Here are some numbered points:
[ 0.4 -0.9 -1.8  0.3  0.   1.7 -0.5 -1.5 -0.1  1.1  0.9 -0.9  0.6 -1.2
  0.2  0.   0.5  1.7  1.9 -1.3  0.9  0.1  0.1  0.4  1.   1.5  0.7 -0.2
 -1.5] 0
[-0.5  0.2 -0.8  0.3 -1.1  0.9 -0.4  0.1 -0.5  0.   0.3  1.  -1.2  0.9
  0.1  1.5 -0.5 -0.5  0.4  0.3  0.4  0.4  0.3  0.8 -0.7 -0.6  0.2  0.3
 -0.1] 1
[-1.5 -1.9 -0.1 -0.1 -0.8  1.2 -0.3 -1.2  1.1  0.6  0.3 -0.7 -0.8 -0.2
  0.2  1.4 -0.1  0.6  0.  -1.3  0.7  0.  -0.8  0.8  0.7 -1.  -1.   0.
 -1. ] 2
[-3.3 -0.7  0.6  0.   0.2 -2.2  1.1 -1.3  0.2 -1.8 -2.   0.2  0.3  0.1
  0.2 -0.1 -1.  -0.6 -2.1  1.2 -1.3 -2.1  1.  -1.7  2.3 -0.8  1.1 -0.7
  2.8] 3
[ 0.9 -0.9 -1.4  0.5 -0.4  1.7  0.  -0.1  0.9  0.5  0.6 -0.2 -0.2 -0.3
 -0.2  0.9  0.2  0.9  1.2 -0.4  1.3  0.2  0.6  0.6  0.5  0.6  0.2 -0.5
 -1.6] 4
[-0.3 -1.  -0.4 -0.2 -0.2  0.4 -0.7  0.3 -0.3 -0.3  0.2  0.  -1.5  0.
  0.6  1.4 -0.7 -0.4  0.1 -1.3  0.1  0.1  0.5  1.  -0.7 -0.9 -0.6  0.4
 -0.3] 5
[-0.2 -0.1 -1.4  0.1 -1.   1.2 -0.6  1.5  1.6 -1.8 -0.2  0.6 -1.5  1.5
  0.9  3.1 -0.5 -0.9  0.2 -1.   1.4 -0.2  1.6  0.6 -1.2 -0.2 -0.5  0.8
 -1.1] 6
[ 1.1 -0.3 -1.1 -0.3  0.1  1.3 -0.8 -0.6 -1.4  0.3  1.4 -0.8  0.2 -1.1
 -0.2 -0.9  0.4  1.3  1.7 -1.   0.4  0.  -0.4  0.3 -0.1  1.7  0.4 -0.3
 -1.2] 7
[ 1.5 -0.9 -1.5  0.1 -0.1  2.  -0.4  0.2  0.7  0.3  1.9 -0.6 -0.3 -0.4
  0.   0.7  0.2  1.4  1.2 -1.2  1.3  0.2  0.7  0.7  0.9  1.2  0.8 -0.8
 -1.7] 8
[ 1.2 -0.7 -1.3 -0.1  0.   1.9 -0.7 -0.6 -0.6  0.6  1.7 -0.7  0.1 -1.
  0.1 -0.2  0.4  1.5  1.7 -1.3  0.7  0.2  0.2  0.7  0.5  1.7  0.7 -0.7
 -1.4] 9
[ 1.3 -0.8  0.2 -0.2 -0.1  0.  -0.3  1.   1.1 -0.1  0.6  0.7 -1.   1.6
 -0.3  1.8 -0.4 -0.6  0.6 -0.5  0.9 -0.3  0.3  0.5 -0.3  0.  -0.1  0.
 -1.9] 10
[-0.5  2.1 -0.1 -0.3 -0.5 -0.8 -0.2  0.6 -1.8  0.5 -1.   0.1  1.5 -0.8
 -1.1 -2.3  0.8 -0.3 -0.7  1.4 -1.2  0.2 -1.5 -0.4 -0.7  0.6 -0.8  0.
  0.5] 11
[ 1.4  2.  -0.4  0.5  1.9 -0.2  1.2 -0.4  0.  -0.9 -0.8 -1.5  0.3 -0.9
  0.3 -2.8 -0.3 -0.1  0.3  2.8 -0.5 -0.1  0.6 -1.3  0.3 -1.3 -0.2 -0.1
  1.7] 12
[-1.5 -0.3  1.6 -0.1  0.5 -2.3  0.  -2.2  1.7  0.  -0.2  0.3 -0.5  0.5
  1.1  1.5  1.   1.1 -2.1 -2.7  0.7  1.6 -0.4 -1.5  0.8 -0.1 -0.3  1.4
  0.5] 13
[ 1.9 -1.8 -0.1 -0.6 -0.4  1.7 -0.8  1.5 -0.2  0.2  2.3 -0.7 -1.7 -0.1
  0.   0.9 -0.1  0.4  0.7 -1.7  0.6 -0.1  0.4  1.6  0.  -0.6 -0.8 -1.
 -1.3] 14
[ 1.   2.3 -0.1 -0.7  2.3 -1.   0.  -0.4 -0.7 -1.6 -0.3 -1.4  0.4  0.
  0.8 -2.1 -0.6 -0.2  0.1  0.8 -0.6  0.   0.6 -1.9  0.4 -0.1  0.  -0.3
  1.3] 15
[-1.6 -0.8  0.2 -0.4  0.8 -1.5  0.4 -0.8 -0.1 -1.9 -1.1 -0.1 -0.3  0.2
  0.6  0.7 -1.6 -0.4 -1.2  0.1 -0.8 -1.2  1.  -1.2  1.2 -0.9  0.7 -0.3
  1.8] 16
[-0.9 -1.3 -0.7  0.2 -0.3  0.1 -0.5 -0.2 -0.5  0.1 -1.   0.1 -1.2 -0.3
  0.   0.8 -0.8 -0.3 -0.2 -0.3 -0.1  0.   0.8  1.  -0.4 -1.5 -0.3  0.3
  0.8] 17
[-2.   1.3  0.9 -0.2 -0.3 -1.1  1.1 -0.5  0.4 -0.3 -1.5 -0.1  1.2  0.3
 -0.7 -1.7  0.7 -0.2 -1.5  2.1 -1.6 -0.9 -0.1 -0.9  1.6 -0.1  0.4 -1.
  2. ] 18
[-0.2  1.6 -0.9 -0.7 -0.6 -0.3 -0.7  0.2 -2.4  0.2 -0.7 -0.3  1.2 -1.1
 -0.7 -2.   0.7  0.2 -0.1  0.1 -0.7  0.  -1.5 -0.5 -1.2  1.3 -1.   0.7
  0.2] 19
Which three points above are nearest to each new point? Their numbers follow each, nearest first.
[-0.8 -0.2 -1.4  0.5 -1.8  1.2 -0.8  0.6  0.2  0.4  0.4  1.2 -1.8  1.1
  0.3  2.2 -0.9 -0.3  0.2  0.4  0.5  0.2  0.4  1.3 -0.8 -0.8 -0.1  0.2
 -0.1] 1 5 17
[-1.1 -1.9 -0.3  0.  -0.6  1.8  0.  -1.1  1.1  0.7  0.6 -0.8 -0.7 -0.5
  0.4  1.3 -0.1  0.9  0.2 -1.6  0.8  0.2 -0.5  0.8  1.  -0.6 -0.6 -0.3
 -1.1] 2 4 5
[ 2.4 -0.2  4.3  0.4  2.  -1.8  0.8  1.4  1.9 -0.7 -0.1  1.3  0.4  0.6
  0.5  1.2  0.  -2.5  0.2 -0.4  1.   0.8  1.8 -0.3 -1.8 -0.2  0.4  1.6
  0.4] 10 5 1
[ 2.5 -0.2 -0.7 -1.1  1.6 -0.3 -1.1  0.  -2.4 -1.2  1.4 -1.5  0.5 -0.5
  0.4 -1.1  0.2  0.6  1.3 -2.5  0.3 -0.6 -0.5 -1.3 -1.1  1.8 -0.7  1.
 -1.9] 7 9 19
[-1.5  1.3  0.9 -0.1 -0.4 -1.   1.  -0.3  0.  -0.3 -1.4  0.5  1.2  0.
 -1.  -1.5  0.7 -0.3 -1.3  1.9 -1.4 -0.5 -0.5 -0.6  0.6 -0.3  0.3 -0.7
  1.8] 18 11 3
[-0.1 -0.4  2.8  0.3  1.4 -3.2  0.2 -1.6  2.2  0.4  0.   0.7 -0.7  0.
  0.7  1.1  0.3  0.1 -1.5 -2.3  0.6  1.4 -0.1 -1.2 -0.1 -0.1  0.   1.5
  0.5] 13 16 5
[ 0.3  1.  -0.9 -0.9 -0.3 -0.5 -0.9  0.1 -2.2 -0.4  0.  -0.6  1.  -0.7
 -0.3 -1.4  0.6  0.5  0.5 -0.8 -0.3 -0.4 -1.  -1.1 -1.1  1.8 -1.   0.9
 -0.8] 19 7 11
[-1.8  0.9  0.6  0.4 -0.2 -1.   1.  -0.5 -0.1  0.4 -2.   0.4  1.  -0.2
 -0.9 -1.8  0.4 -0.5 -1.6  2.9 -1.7 -0.6 -0.3 -0.5  1.  -0.7  0.5 -0.8
  2.6] 18 11 3
[-0.4 -0.7  2.8  0.2  1.4 -3.2  0.2 -1.8  2.   0.6  0.3  0.4 -0.7  0.3
  0.9  1.3  0.3  0.3 -1.5 -2.7  0.5  1.4 -0.3 -1.3  0.4 -0.1  0.1  1.3
  0.2] 13 2 16
[-2.2  1.6  1.   0.4 -0.9 -0.9  1.3 -0.5  0.4  0.7 -1.9  0.1  1.4 -0.2
 -0.9 -2.2  1.2 -0.1 -1.5  3.3 -1.9 -0.8 -0.3 -0.3  1.5 -0.5  0.4 -1.
  2.6] 18 11 3
[-3.4 -0.8  1.   0.3 -0.4 -2.2  1.5 -1.6  0.6 -1.7 -2.1  0.2  0.7 -0.3
 -0.5 -0.5 -0.3 -0.5 -2.6  1.9 -1.3 -2.5  0.7 -1.4  2.7 -0.9  0.9 -0.9
  2.9] 3 18 16
[-1.5  1.7  1.2  0.2 -0.6 -1.   1.4 -0.4  1.2  0.3 -1.7 -0.4  1.3  0.1
 -0.5 -2.3  1.5  0.  -1.1  3.1 -2.  -1.1  0.2 -0.7  1.7 -0.1 -0.1 -1.1
  2.2] 18 11 12
[-1.2 -1.7 -0.5  0.3 -0.5  2.   0.2 -1.8  1.1  0.7  0.8 -1.2 -0.2 -0.9
  0.4  1.2  0.   1.1  0.3 -1.7  0.9  0.5 -0.5  0.8  1.2 -0.4 -0.1 -0.6
 -1. ] 2 4 0
[-1.8  1.7  1.1  0.  -0.7 -0.9  1.4 -0.6  0.7  0.3 -1.6  0.1  1.4  0.3
 -0.8 -2.1  1.3  0.  -1.4  2.4 -1.6 -0.9 -0.2 -0.5  1.4 -0.2  0.2 -1.1
  2.1] 18 11 3
[-1.8  1.7  1.  -0.1 -0.5 -0.8  1.4 -0.4  0.9  0.2 -1.5  0.   1.4  0.3
 -0.6 -2.1  1.3  0.1 -1.3  2.5 -1.7 -0.7 -0.1 -0.7  1.5 -0.2  0.4 -1.1
  2. ] 18 11 3
[ 0.8 -0.8  0.5  0.1 -0.3 -0.2 -0.4  1.1  0.8  0.8  0.3  1.2 -1.1  1.5
 -0.2  1.7 -0.6 -1.   0.4  0.5  0.4 -0.5  0.2  0.7 -0.5 -0.4 -0.1  0.1
 -1.4] 10 1 5
[-0.8 -0.9  2.5  0.5  1.  -2.7  0.2 -2.2  1.8  1.   0.   0.3 -0.6  0.
  0.8  1.3  0.2  0.4 -1.8 -2.1  0.2  1.3 -0.4 -1.   0.4 -0.6  0.   1.2
  0.5] 13 2 16
[-0.2  1.2 -1.5 -0.4 -0.8  0.1 -0.9 -0.2 -1.9  0.5 -0.2 -0.1  1.3 -1.1
 -0.5 -1.5  0.8  0.9  0.3 -0.3 -0.1  0.1 -1.2 -0.4 -0.8  1.7 -0.7  0.9
 -0.4] 19 11 7
[ 1.8 -0.3 -0.9 -0.3  0.5  0.5 -0.8 -0.2 -2.2  0.1  1.  -1.1  0.5 -0.9
 -0.2 -1.6  0.4  1.   1.3 -0.8  0.2 -0.4 -0.5  0.  -0.8  1.3 -0.1  0.4
 -1. ] 7 9 0
[-3.1 -0.7  0.8  0.   0.3 -2.2  1.3 -1.3  0.5 -2.1 -1.8 -0.1  0.5  0.
  0.2  0.  -0.8 -0.6 -2.1  0.8 -1.1 -2.3  0.9 -1.9  2.4 -0.7  0.9 -0.7
  2.2] 3 16 18
[-1.5  1.   0.6 -0.2  0.  -1.1  0.6 -0.3 -0.2 -0.4 -1.3  0.4  0.6  0.
 -0.7 -1.   0.2 -0.8 -1.3  1.7 -1.4 -0.4 -0.6 -0.7  0.6 -0.3  0.4 -0.4
  1.8] 18 11 16
[ 0.7 -1.3 -0.2 -0.7 -0.2  0.4 -1.   0.7 -0.3 -0.4  0.7 -0.4 -1.8 -0.1
  0.5  1.5 -0.4 -0.3  0.3 -2.1  0.2 -0.1  0.7  1.  -0.9 -0.9 -0.8  0.3
 -1. ] 5 14 10
[ 3.1 -1.8  0.2 -0.6  0.   0.9 -0.3  2.4 -1.1  0.2  2.7 -0.8 -0.5  0.4
 -1.   0.  -0.3  0.1  1.  -0.9  0.8  0.4  0.1  0.6  0.  -0.5 -1.  -1.2
 -1.5] 14 10 8
[ 1.  -1.7 -0.3  0.  -0.7  1.8 -0.6  1.1 -0.3  0.6  1.3 -0.6 -1.5 -0.7
 -0.2  0.7 -0.1  0.2  0.7 -0.7  0.3 -0.1  0.3  2.  -0.3 -1.  -1.1 -0.6
 -0.8] 14 5 4
[-1.   0.2 -1.3  0.8 -1.2  1.8 -0.4  0.2  0.6 -0.5 -0.1  0.8 -1.1  0.6
  0.3  1.7 -0.4 -0.4  0.   0.2  0.9  0.5  0.8  1.2 -0.7 -0.3  0.4  0.2
 -0.1] 1 5 6
[ 0.  -1.2 -0.3 -0.2 -0.6  1.4 -0.8  0.4  0.   0.3  0.9 -0.3 -1.7 -0.4
  0.1  1.2 -0.5  0.2  0.4 -1.1  0.4  0.2  0.5  1.7 -0.5 -0.7 -0.5 -0.2
 -0.6] 5 14 1
[ 1.1 -0.9 -0.1 -0.1  0.   0.3 -0.3  0.8  1.2 -0.2  0.8  0.5 -1.   1.2
  0.   1.7 -0.3 -0.4  0.6 -0.9  1.1 -0.3  0.5  0.3 -0.2  0.1  0.1 -0.1
 -2.1] 10 4 5
[-3.5 -1.1  0.8  0.2 -0.2 -2.1  1.5 -1.5  0.5 -1.7 -2.2  0.1  0.6  0.
 -0.1 -0.3 -0.6 -0.6 -2.3  1.5 -1.4 -2.4  0.8 -1.7  2.6 -0.8  1.  -0.6
  2.8] 3 16 18
[ 0.9  0.6 -1.  -0.4  0.8 -0.7 -0.8 -0.5 -2.6  0.2 -0.1 -0.8  0.6 -1.2
 -0.2 -1.9  0.5  0.3  0.7 -0.3 -0.4 -0.1 -1.  -0.6 -1.   0.8 -0.4  0.6
  0. ] 19 7 11
[-1.8 -0.8 -0.2  0.1  0.8 -2.   0.6 -0.6 -0.3 -1.6 -1.4  0.  -0.2  0.4
  0.7  0.3 -1.4 -0.6 -1.4  0.1 -1.1 -1.3  0.8 -1.4  1.3 -1.   0.7 -0.1
  1.7] 16 3 17
[ 2.  -0.1  3.5  0.5  1.6 -1.7  0.6  1.   1.7 -0.7 -0.2  1.2  0.1  0.2
  0.7  1.   0.2 -1.4 -0.2 -0.6  0.9  0.9  1.9 -0.3 -1.5  0.   0.4  1.4
  0.5] 10 5 1
